In the data rows, 128 means zero.
Some points, one per row:
122,156,124,128,181,123,121,154,136,160,129,141,98,186,111,112,157
133,124,82,152,96,91,169,121,96,170,136,94,189,88,117,121,138
127,106,55,164,87,90,162,132,108,165,151,78,169,85,110,115,151
111,132,96,157,152,95,146,133,98,153,125,106,139,137,94,111,161
121,104,146,79,162,216,113,111,92,60,173,183,108,103,180,121,138
116,132,77,148,103,127,161,118,104,138,166,107,154,69,123,116,136
137,82,135,125,77,162,145,103,112,78,124,125,169,46,148,173,81
125,153,123,141,128,108,139,127,140,142,120,118,134,122,113,132,121
134,112,163,126,97,147,136,115,149,106,81,113,168,112,126,151,73
138,151,150,144,108,102,149,119,163,150,84,100,144,139,118,160,84
123,159,164,87,171,159,115,131,120,88,153,184,90,141,157,129,139
113,109,124,111,120,152,120,101,93,96,147,126,141,100,143,119,117
120,120,196,105,130,116,96,139,160,104,84,144,108,190,129,140,113
128,160,102,129,170,105,145,146,144,184,145,135,96,157,111,119,155
114,105,150,120,128,131,123,120,121,109,106,133,143,120,136,151,114
123,85,145,109,120,196,97,111,95,47,163,160,122,96,148,124,95
120,140,60,161,101,109,167,127,104,161,159,95,161,70,122,117,147
140,131,157,168,121,98,131,144,164,169,86,103,126,176,78,147,90
125,147,160,117,156,118,129,124,155,142,92,126,103,158,128,134,132
120,147,143,129,161,100,104,134,143,152,94,135,98,186,111,101,148
127,156,115,128,166,100,122,142,150,165,126,138,99,178,108,112,145
122,158,151,104,177,121,109,142,163,144,103,157,95,186,123,111,147
125,107,105,143,91,147,149,119,120,113,126,101,184,64,119,136,110
114,128,141,141,104,124,137,109,128,109,104,113,154,123,129,153,112
149,134,173,99,123,146,100,119,141,75,104,151,100,146,158,146,101
109,122,73,134,175,115,133,137,83,156,168,137,113,138,117,94,179
102,103,121,109,127,184,110,129,104,66,182,162,102,90,159,127,139
111,172,104,127,195,118,122,133,119,137,159,163,85,164,129,89,161
151,173,151,126,143,104,134,133,151,151,107,132,115,168,132,126,124
118,141,130,115,147,122,137,121,131,139,126,122,115,129,131,131,140
129,127,193,95,108,139,121,110,167,102,69,122,129,126,147,179,93
118,123,134,119,113,138,148,111,127,113,130,110,137,86,144,143,121
115,100,158,102,138,149,118,104,104,86,121,149,137,127,150,133,103
138,148,168,115,134,136,128,118,161,115,74,138,129,135,143,164,93
132,107,103,134,98,144,146,93,96,112,151,112,175,64,130,117,100
133,105,131,136,93,112,127,113,129,114,113,106,148,122,131,138,110
125,112,62,152,113,108,136,122,86,133,173,104,142,95,125,96,162
113,134,118,114,154,131,96,132,103,94,147,159,101,142,141,94,156
107,107,97,123,127,157,142,121,92,95,177,140,140,87,151,136,149
129,105,143,113,69,178,142,113,125,72,109,125,188,72,154,181,86
117,127,68,124,149,141,128,132,95,119,181,154,122,99,139,86,159
121,140,67,150,104,125,167,123,104,129,169,108,151,69,126,118,143
128,154,202,94,147,131,106,124,153,112,107,158,94,192,137,128,100
129,122,124,135,104,110,158,117,124,154,109,100,163,113,124,134,108
137,118,124,137,94,151,146,144,139,128,143,122,162,89,139,142,117
147,128,178,122,117,118,109,137,154,124,107,143,115,141,130,138,101
136,149,172,86,162,155,108,132,153,106,125,169,79,165,153,148,121
146,124,155,127,105,121,117,138,143,126,124,133,132,121,127,130,106
135,105,147,132,69,175,137,125,142,97,124,119,171,64,150,167,101
152,125,120,151,114,128,136,142,121,130,141,135,151,105,115,138,128
133,143,107,146,167,98,133,124,130,175,149,116,119,152,94,85,133
133,120,190,136,93,128,122,131,179,122,65,120,151,152,130,190,88
110,121,87,140,139,104,128,148,102,152,163,127,127,134,112,97,169
126,110,128,131,94,128,121,123,111,104,108,127,146,100,141,123,114
154,114,176,133,103,109,132,103,160,138,77,99,157,143,104,156,59
146,100,142,120,67,151,128,119,116,81,137,136,161,55,159,145,96
130,137,178,108,146,133,91,132,146,99,95,157,84,183,146,125,121
134,117,186,120,85,124,149,106,176,125,53,94,154,116,136,190,81
135,103,121,145,99,129,129,129,128,129,110,102,160,116,119,152,128
Here are 19 more points, each followed by its number:
113,128,165,118,156,156,97,142,147,109,133,166,83,154,135,137,133 0
131,136,85,148,123,82,163,126,106,175,133,104,165,124,117,115,150 1
129,142,151,122,143,128,130,128,127,128,123,134,99,156,129,125,124 2
136,115,139,111,138,160,110,123,120,115,142,145,129,130,138,122,127 3
128,157,72,165,124,96,160,135,121,171,147,97,145,107,112,106,146 4
132,161,137,136,175,91,109,139,155,171,95,141,106,196,107,125,146 5
131,108,132,141,79,133,138,117,118,104,127,111,157,78,135,153,96 6
138,126,150,129,105,148,134,128,138,120,91,117,159,124,125,175,110 7
139,141,187,127,149,123,116,121,155,117,70,130,119,171,111,150,94 8
108,145,74,122,168,123,135,147,108,153,189,152,92,136,129,108,182 9
150,117,162,122,108,157,120,117,146,112,104,133,147,130,149,145,99 10
119,97,133,118,89,169,138,103,119,85,114,116,186,65,142,137,87 11
147,133,91,156,94,102,154,136,121,155,125,98,159,103,114,132,131 12
142,109,60,175,87,77,170,126,112,169,135,74,173,100,99,117,145 13
145,143,127,163,124,97,133,171,172,198,106,98,119,177,89,134,141 14
123,121,130,91,172,185,98,114,91,91,188,185,104,123,166,86,152 15
147,118,139,121,92,132,125,131,122,106,141,131,144,87,144,134,114 16
108,155,123,139,167,109,106,155,132,156,132,135,72,193,110,90,181 17
149,123,162,138,102,112,136,111,152,145,85,95,159,137,106,142,76 18
Which two of these numbered points are nearest to each point below, ignoring the 3 directions in which the first points spread most? Their numbers follow each, nearest first.
110,125,176,94,147,177,99,114,128,69,120,171,114,133,146,110,112 > 11 18
124,127,124,134,145,119,128,118,109,147,139,112,134,144,110,114,131 > 18 3
129,128,204,107,138,140,93,125,146,83,87,153,104,156,148,150,79 > 6 8
158,103,141,105,124,157,115,108,121,88,131,156,145,103,154,137,108 > 10 3
132,124,74,154,117,88,172,120,96,178,140,95,190,93,116,127,149 > 1 5
141,138,118,154,90,92,160,151,156,179,103,100,140,120,109,169,118 > 9 12
147,103,106,148,67,139,145,141,132,150,128,99,155,96,120,147,129 > 14 12
104,139,159,113,149,143,95,145,138,115,122,143,87,175,130,110,153 > 17 0
117,142,158,120,150,117,101,130,127,107,87,142,105,170,128,109,132 > 8 11
128,141,157,134,138,102,123,128,141,129,101,132,111,158,117,117,113 > 6 2
Here are 19 other points, each followed by its number:
121,126,133,143,98,111,150,133,147,151,97,106,168,111,121,171,108 0
136,113,140,117,109,171,118,130,129,95,152,136,138,94,152,137,124 1
140,170,116,128,176,105,135,152,156,189,140,134,81,180,110,123,160 2
130,116,127,150,115,87,162,133,139,176,77,93,158,131,99,161,117 3
125,158,91,130,191,101,126,152,132,174,151,147,85,181,113,87,172 4
111,120,145,118,136,125,98,125,122,107,105,138,110,142,134,114,134 5
139,143,120,133,139,116,147,138,156,172,127,119,125,139,118,152,128 6
95,143,82,148,150,98,148,144,121,187,154,114,128,130,119,103,154 7
105,135,77,132,185,119,123,140,77,139,200,152,101,121,119,70,185 8
128,100,75,146,91,117,140,117,96,108,159,94,157,76,138,120,142 9
114,120,131,108,134,155,111,107,97,98,145,140,125,128,141,109,128 10
146,124,176,105,117,134,102,124,140,103,121,141,121,123,145,136,98 11
132,89,128,114,75,153,119,96,105,56,140,121,151,73,163,135,106 12
125,122,175,117,116,140,117,110,165,106,63,123,148,138,127,147,81 13
132,132,139,142,101,96,161,127,165,167,80,78,158,118,112,173,110 14
137,177,134,128,181,104,116,143,152,170,114,146,80,202,120,95,157 15
122,112,131,116,114,152,129,100,102,77,121,141,139,84,141,142,93 16
131,107,121,137,112,119,160,127,131,121,128,104,172,96,123,156,121 17
155,106,161,105,123,155,120,108,136,98,108,149,146,117,146,145,90 18
Which two of these numbered points are nearest to each point below, ignoring the 3 directions in which the first points spread most? Their numbers follow each, nearest first.
153,101,175,133,54,120,129,104,165,92,70,97,177,115,147,179,70 > 9 12
164,108,115,149,100,112,150,114,140,159,113,99,180,99,118,149,112 > 18 4
117,127,124,122,148,141,120,124,122,124,126,135,131,133,113,99,128 > 13 10
119,120,115,134,116,131,154,122,131,138,131,100,137,98,129,141,139 > 14 4
133,107,44,164,84,100,150,120,95,138,169,91,166,80,116,106,158 > 9 12
141,133,162,129,114,109,145,112,145,128,76,119,133,137,108,166,84 > 16 8
112,120,130,101,129,167,124,103,110,80,152,136,121,82,168,132,135 > 14 15
126,125,84,133,132,165,127,144,103,127,192,130,127,89,134,99,162 > 1 4
130,121,161,113,130,177,109,139,145,99,143,151,115,135,151,130,129 > 1 4
129,139,121,148,156,74,143,141,140,190,93,107,122,170,94,142,134 > 3 0
